One vector is turned by the same rotation once a tick. Each row is the vector after some number of ticks, and that number follows the row.
The counts run from 0 to 151.
138; 115; 111; 158; 139; 128; 137; 142; 111; 135; 117; 164; 145; 137; 119; 140; 150; 128; 86; 143; 117; 136; 113; 96; 138; 119; 113; 122; 113; 147; 124; 110; 140; 142; 109; 111; 116; 129; 141; 102; 115; 98; 137; 132; 154; 95; 140; 125; 127; 162; 118; 120; 93; 129; 168; 139; 133; 136; 120; 150; 96; 118; 115; 113; 143; 106; 100; 119; 137; 144 : 149
147; 139; 120; 150; 131; 133; 110; 115; 100; 123; 96; 173; 160; 120; 116; 150; 128; 111; 137; 162; 121; 130; 146; 137; 130; 138; 136; 135; 115; 110; 137; 138; 128; 116; 133; 124; 113; 165; 156; 97; 121; 123; 155; 134; 117; 99; 112; 139; 121; 142; 128; 128; 112; 108; 176; 128; 119; 146; 103; 148; 96; 126; 136; 111; 137; 146; 132; 135; 147; 127 : 46
141; 121; 115; 130; 157; 117; 131; 120; 106; 143; 102; 183; 149; 101; 130; 130; 115; 111; 122; 144; 130; 129; 127; 132; 154; 113; 153; 150; 134; 123; 133; 133; 145; 115; 108; 123; 124; 149; 161; 108; 136; 109; 150; 139; 122; 122; 111; 139; 97; 146; 106; 127; 120; 129; 187; 151; 118; 132; 136; 138; 90; 115; 134; 123; 150; 115; 121; 144; 142; 133 : 21
149; 133; 121; 130; 140; 130; 125; 118; 87; 140; 93; 176; 160; 113; 120; 136; 137; 107; 119; 153; 117; 132; 118; 107; 143; 108; 142; 131; 110; 116; 127; 123; 139; 138; 106; 113; 121; 133; 162; 99; 110; 110; 157; 123; 118; 113; 105; 131; 121; 145; 118; 120; 124; 120; 168; 139; 109; 152; 138; 139; 105; 110; 129; 126; 146; 106; 112; 131; 148; 138 : 130
159; 117; 143; 174; 135; 131; 123; 143; 124; 114; 108; 174; 149; 122; 122; 142; 148; 129; 122; 153; 139; 126; 141; 114; 124; 139; 138; 125; 117; 129; 128; 120; 125; 141; 134; 103; 115; 155; 122; 109; 131; 95; 147; 131; 141; 107; 117; 137; 122; 165; 117; 121; 102; 113; 173; 111; 114; 140; 112; 158; 91; 99; 144; 113; 142; 132; 117; 126; 157; 126 : 68
131; 130; 124; 168; 141; 144; 132; 105; 123; 113; 90; 174; 171; 125; 127; 136; 127; 138; 135; 151; 119; 135; 137; 140; 152; 125; 130; 129; 117; 147; 139; 131; 119; 120; 135; 111; 113; 150; 152; 102; 131; 116; 153; 140; 126; 99; 126; 150; 106; 138; 125; 120; 92; 118; 179; 129; 130; 141; 103; 131; 107; 121; 135; 99; 115; 138; 132; 138; 123; 155 : 4
128; 108; 140; 181; 122; 123; 135; 141; 115; 134; 109; 177; 134; 135; 126; 125; 153; 120; 112; 141; 129; 132; 142; 125; 146; 145; 156; 127; 122; 136; 144; 139; 130; 126; 144; 131; 102; 153; 148; 121; 152; 100; 146; 117; 137; 101; 125; 147; 117; 159; 132; 126; 91; 121; 171; 116; 119; 135; 126; 149; 86; 118; 128; 111; 115; 144; 134; 135; 135; 128 : 27
150; 114; 129; 146; 132; 112; 124; 163; 98; 142; 122; 176; 145; 128; 114; 135; 143; 113; 114; 165; 120; 123; 132; 123; 138; 132; 135; 133; 121; 137; 144; 122; 122; 136; 129; 120; 122; 161; 142; 117; 123; 101; 151; 108; 138; 106; 131; 143; 115; 154; 134; 118; 98; 141; 153; 133; 114; 152; 105; 142; 87; 96; 135; 120; 166; 128; 120; 138; 138; 131 : 110
134; 135; 115; 157; 115; 130; 133; 119; 108; 131; 126; 162; 137; 119; 143; 160; 138; 131; 114; 166; 113; 127; 129; 107; 140; 130; 114; 115; 109; 122; 130; 101; 137; 126; 111; 114; 101; 142; 140; 89; 108; 103; 139; 157; 151; 100; 127; 109; 119; 151; 129; 120; 86; 113; 171; 144; 136; 147; 114; 129; 99; 113; 114; 110; 133; 125; 112; 118; 142; 129 : 146
138; 118; 112; 156; 142; 114; 124; 134; 119; 143; 123; 179; 135; 111; 137; 127; 117; 110; 117; 156; 134; 125; 129; 133; 145; 122; 148; 141; 140; 127; 136; 130; 146; 121; 124; 135; 110; 168; 150; 113; 151; 107; 138; 141; 140; 114; 118; 134; 89; 144; 124; 129; 102; 123; 184; 133; 119; 133; 131; 143; 79; 105; 135; 115; 146; 123; 128; 146; 135; 135 : 23
155; 115; 141; 157; 138; 140; 113; 152; 98; 136; 98; 173; 157; 135; 108; 141; 129; 129; 126; 160; 117; 128; 134; 143; 136; 132; 127; 132; 114; 138; 144; 130; 119; 125; 133; 117; 119; 150; 144; 112; 122; 109; 156; 115; 131; 111; 129; 159; 122; 152; 128; 107; 118; 138; 170; 127; 111; 161; 105; 134; 98; 111; 144; 116; 160; 133; 121; 133; 137; 145 : 112
139; 108; 119; 156; 125; 145; 143; 123; 90; 144; 87; 165; 135; 121; 124; 147; 149; 121; 99; 146; 104; 133; 119; 127; 166; 132; 124; 125; 126; 139; 140; 132; 124; 131; 125; 118; 125; 123; 172; 101; 133; 108; 172; 124; 150; 95; 129; 128; 112; 150; 127; 120; 115; 159; 157; 135; 124; 141; 120; 132; 105; 125; 113; 107; 142; 128; 114; 122; 130; 135 : 16
143; 122; 113; 144; 156; 114; 122; 129; 113; 143; 116; 180; 147; 110; 133; 122; 116; 118; 122; 156; 127; 127; 121; 129; 149; 112; 144; 140; 135; 129; 142; 124; 148; 115; 117; 125; 118; 155; 157; 113; 140; 107; 141; 145; 129; 120; 112; 136; 90; 139; 120; 125; 110; 123; 189; 148; 117; 131; 137; 140; 89; 110; 137; 124; 151; 112; 128; 143; 133; 136 : 22
151; 129; 116; 142; 126; 119; 135; 120; 96; 131; 105; 181; 158; 111; 122; 134; 138; 116; 138; 168; 118; 119; 131; 132; 151; 119; 140; 127; 126; 122; 144; 110; 114; 121; 124; 109; 130; 154; 156; 97; 129; 123; 155; 129; 129; 96; 98; 112; 94; 135; 125; 130; 108; 132; 167; 139; 125; 145; 116; 136; 100; 108; 115; 106; 152; 115; 132; 132; 137; 129 : 88
125; 116; 111; 152; 139; 134; 129; 138; 103; 154; 118; 165; 129; 139; 132; 148; 131; 121; 90; 154; 105; 136; 116; 116; 137; 124; 118; 129; 112; 138; 136; 124; 154; 116; 107; 136; 103; 141; 152; 106; 118; 96; 134; 140; 158; 107; 154; 143; 123; 151; 132; 109; 99; 128; 176; 149; 127; 147; 128; 129; 93; 117; 126; 120; 147; 122; 101; 122; 134; 143 : 37
134; 117; 127; 137; 119; 133; 131; 128; 98; 152; 113; 163; 128; 122; 144; 167; 125; 121; 112; 165; 112; 125; 127; 129; 144; 136; 134; 131; 105; 118; 134; 117; 152; 108; 108; 131; 105; 139; 142; 98; 101; 101; 139; 147; 144; 119; 134; 138; 128; 149; 134; 112; 102; 133; 180; 153; 120; 164; 125; 122; 91; 114; 130; 126; 151; 130; 106; 131; 150; 126 : 35
117; 119; 134; 163; 129; 143; 135; 129; 118; 120; 106; 169; 156; 132; 128; 131; 151; 118; 115; 140; 129; 140; 129; 106; 150; 132; 148; 117; 112; 125; 128; 139; 134; 142; 137; 113; 110; 140; 155; 114; 134; 101; 162; 122; 133; 113; 128; 156; 122; 156; 127; 126; 70; 120; 157; 111; 111; 129; 112; 138; 98; 120; 142; 110; 94; 149; 130; 138; 123; 146 : 139
130; 121; 107; 133; 143; 129; 142; 113; 89; 145; 96; 180; 153; 108; 124; 125; 130; 113; 115; 149; 111; 133; 116; 123; 167; 110; 141; 135; 128; 135; 145; 132; 132; 125; 110; 119; 125; 130; 181; 106; 129; 113; 163; 121; 132; 111; 119; 132; 96; 133; 119; 123; 114; 142; 165; 152; 120; 138; 134; 127; 104; 117; 122; 118; 141; 104; 121; 138; 123; 143 : 19
143; 108; 124; 163; 125; 155; 130; 142; 101; 147; 100; 160; 139; 131; 113; 138; 151; 134; 100; 139; 101; 131; 119; 129; 168; 133; 116; 114; 130; 138; 149; 120; 126; 123; 126; 115; 128; 127; 160; 105; 130; 105; 165; 133; 147; 89; 125; 128; 115; 160; 131; 108; 114; 152; 167; 133; 119; 134; 121; 136; 101; 134; 114; 110; 150; 127; 112; 117; 126; 137 : 15
120; 125; 115; 159; 117; 127; 136; 108; 96; 143; 122; 169; 136; 115; 149; 152; 122; 126; 112; 154; 106; 131; 126; 119; 152; 144; 134; 128; 116; 124; 148; 134; 145; 110; 126; 131; 92; 149; 172; 110; 129; 107; 152; 143; 140; 98; 131; 122; 120; 140; 126; 127; 100; 115; 176; 146; 139; 138; 121; 126; 102; 124; 113; 127; 126; 136; 118; 128; 142; 113 : 103
126; 117; 157; 169; 119; 133; 140; 140; 100; 139; 113; 182; 160; 139; 119; 122; 155; 133; 126; 141; 114; 129; 138; 118; 157; 143; 159; 120; 110; 136; 156; 131; 120; 121; 133; 114; 111; 139; 147; 117; 131; 107; 159; 112; 124; 106; 116; 154; 131; 164; 126; 113; 94; 122; 170; 127; 107; 138; 126; 139; 107; 123; 129; 123; 116; 138; 140; 127; 129; 129 : 29
136; 124; 132; 145; 126; 123; 132; 154; 122; 152; 137; 167; 142; 134; 121; 131; 156; 132; 119; 148; 114; 116; 136; 126; 159; 139; 133; 123; 126; 128; 130; 96; 133; 113; 115; 114; 126; 143; 118; 91; 115; 105; 144; 155; 137; 103; 115; 122; 116; 156; 125; 119; 79; 137; 181; 148; 112; 123; 122; 150; 83; 123; 116; 113; 148; 130; 129; 111; 139; 133 : 11
135; 127; 128; 153; 129; 143; 99; 161; 116; 152; 121; 155; 142; 134; 117; 131; 146; 119; 104; 141; 108; 127; 129; 112; 144; 146; 129; 122; 124; 110; 131; 121; 146; 115; 132; 124; 114; 148; 134; 99; 127; 106; 162; 163; 129; 100; 123; 136; 126; 161; 129; 116; 96; 115; 172; 127; 110; 120; 119; 158; 81; 136; 123; 119; 148; 144; 126; 112; 142; 126 : 123
139; 120; 119; 141; 143; 142; 142; 112; 90; 141; 87; 175; 156; 114; 120; 133; 132; 120; 110; 140; 110; 133; 118; 128; 171; 116; 136; 135; 124; 135; 142; 139; 130; 122; 112; 115; 129; 123; 179; 104; 128; 113; 169; 124; 125; 108; 120; 140; 111; 145; 110; 118; 126; 150; 171; 145; 123; 137; 131; 128; 107; 128; 118; 126; 145; 111; 118; 129; 132; 138 : 18
135; 121; 113; 160; 148; 129; 135; 131; 103; 134; 109; 172; 160; 125; 114; 125; 151; 126; 102; 132; 112; 130; 129; 108; 164; 133; 124; 129; 129; 142; 139; 129; 120; 133; 137; 102; 128; 141; 168; 113; 138; 115; 175; 130; 129; 81; 121; 127; 114; 155; 113; 136; 96; 130; 158; 134; 127; 110; 107; 152; 104; 129; 111; 115; 134; 128; 127; 126; 122; 126 : 84
138; 123; 124; 152; 134; 169; 108; 128; 101; 143; 93; 154; 144; 118; 121; 149; 131; 129; 109; 146; 104; 138; 114; 114; 159; 125; 126; 110; 122; 117; 131; 130; 139; 125; 128; 109; 115; 125; 166; 99; 128; 97; 180; 153; 142; 113; 122; 144; 117; 148; 131; 99; 110; 129; 166; 120; 112; 136; 127; 127; 106; 135; 144; 125; 133; 134; 113; 119; 130; 142 : 58
142; 127; 116; 145; 122; 141; 130; 118; 79; 140; 93; 173; 152; 124; 114; 138; 151; 101; 106; 153; 102; 132; 122; 101; 142; 120; 133; 115; 109; 115; 135; 131; 125; 142; 118; 117; 119; 131; 177; 102; 120; 106; 171; 111; 129; 92; 112; 122; 122; 145; 128; 123; 121; 123; 149; 127; 118; 146; 123; 141; 109; 124; 116; 117; 131; 118; 115; 124; 138; 132 : 128
140; 118; 143; 138; 132; 145; 120; 163; 112; 155; 111; 162; 139; 133; 113; 135; 157; 112; 115; 138; 122; 125; 123; 113; 155; 129; 143; 118; 118; 109; 125; 111; 144; 126; 113; 117; 130; 125; 127; 98; 112; 100; 159; 136; 130; 125; 112; 143; 132; 160; 128; 110; 91; 141; 167; 124; 90; 136; 134; 145; 84; 122; 139; 119; 138; 135; 122; 118; 144; 153 : 54
152; 134; 124; 140; 137; 125; 130; 120; 97; 133; 103; 183; 171; 112; 112; 127; 136; 126; 132; 157; 112; 121; 136; 127; 154; 122; 135; 130; 129; 130; 145; 116; 114; 125; 121; 100; 136; 150; 158; 102; 127; 128; 165; 127; 117; 95; 97; 117; 107; 143; 115; 128; 113; 128; 171; 144; 120; 132; 114; 147; 109; 117; 112; 119; 151; 111; 134; 133; 138; 125 : 87
133; 144; 119; 164; 124; 130; 120; 112; 105; 133; 103; 177; 152; 137; 119; 130; 142; 107; 130; 163; 110; 130; 135; 133; 123; 126; 138; 126; 106; 123; 140; 130; 128; 119; 116; 138; 110; 153; 145; 86; 127; 121; 131; 137; 126; 93; 116; 132; 117; 137; 137; 122; 107; 99; 178; 133; 129; 153; 126; 147; 95; 125; 117; 95; 119; 134; 129; 132; 142; 145 : 48
154; 124; 120; 140; 148; 128; 120; 136; 107; 132; 99; 170; 141; 108; 128; 147; 124; 103; 123; 160; 138; 131; 124; 118; 124; 109; 141; 137; 123; 107; 118; 126; 153; 133; 110; 124; 115; 146; 141; 98; 121; 95; 136; 137; 136; 131; 109; 138; 105; 147; 120; 119; 117; 125; 182; 127; 111; 153; 138; 139; 88; 102; 148; 120; 146; 117; 110; 143; 155; 142 : 133
161; 131; 131; 152; 135; 125; 133; 119; 111; 134; 100; 174; 147; 116; 121; 141; 136; 127; 137; 160; 129; 124; 137; 146; 141; 120; 140; 135; 123; 129; 137; 116; 127; 110; 114; 123; 124; 148; 133; 88; 128; 116; 133; 138; 132; 107; 97; 121; 102; 147; 118; 119; 125; 130; 197; 142; 127; 152; 136; 142; 95; 108; 125; 106; 152; 116; 125; 131; 154; 139 : 90
142; 120; 123; 159; 140; 134; 137; 129; 114; 135; 113; 168; 143; 127; 130; 157; 147; 138; 93; 140; 119; 128; 121; 106; 135; 127; 115; 127; 110; 137; 118; 106; 147; 129; 108; 110; 110; 129; 133; 94; 108; 100; 134; 145; 147; 101; 139; 128; 131; 165; 110; 119; 104; 126; 184; 144; 134; 141; 121; 147; 100; 117; 120; 116; 140; 114; 103; 116; 152; 132 : 148
138; 136; 124; 148; 119; 137; 125; 120; 113; 136; 125; 164; 152; 119; 138; 154; 131; 139; 124; 161; 107; 127; 128; 111; 141; 133; 121; 114; 110; 123; 133; 95; 138; 117; 111; 106; 106; 141; 137; 91; 99; 105; 145; 163; 140; 106; 121; 117; 121; 144; 125; 115; 89; 105; 180; 143; 123; 142; 121; 129; 104; 123; 123; 119; 131; 125; 115; 115; 143; 126 : 145
151; 127; 111; 130; 137; 121; 123; 126; 96; 134; 100; 172; 136; 108; 128; 139; 127; 93; 120; 168; 128; 128; 123; 116; 133; 105; 141; 131; 123; 107; 120; 124; 145; 138; 108; 124; 117; 147; 151; 99; 122; 101; 142; 129; 135; 123; 108; 131; 101; 137; 123; 125; 111; 128; 168; 130; 108; 156; 136; 134; 87; 96; 141; 113; 147; 113; 113; 141; 147; 147 : 132
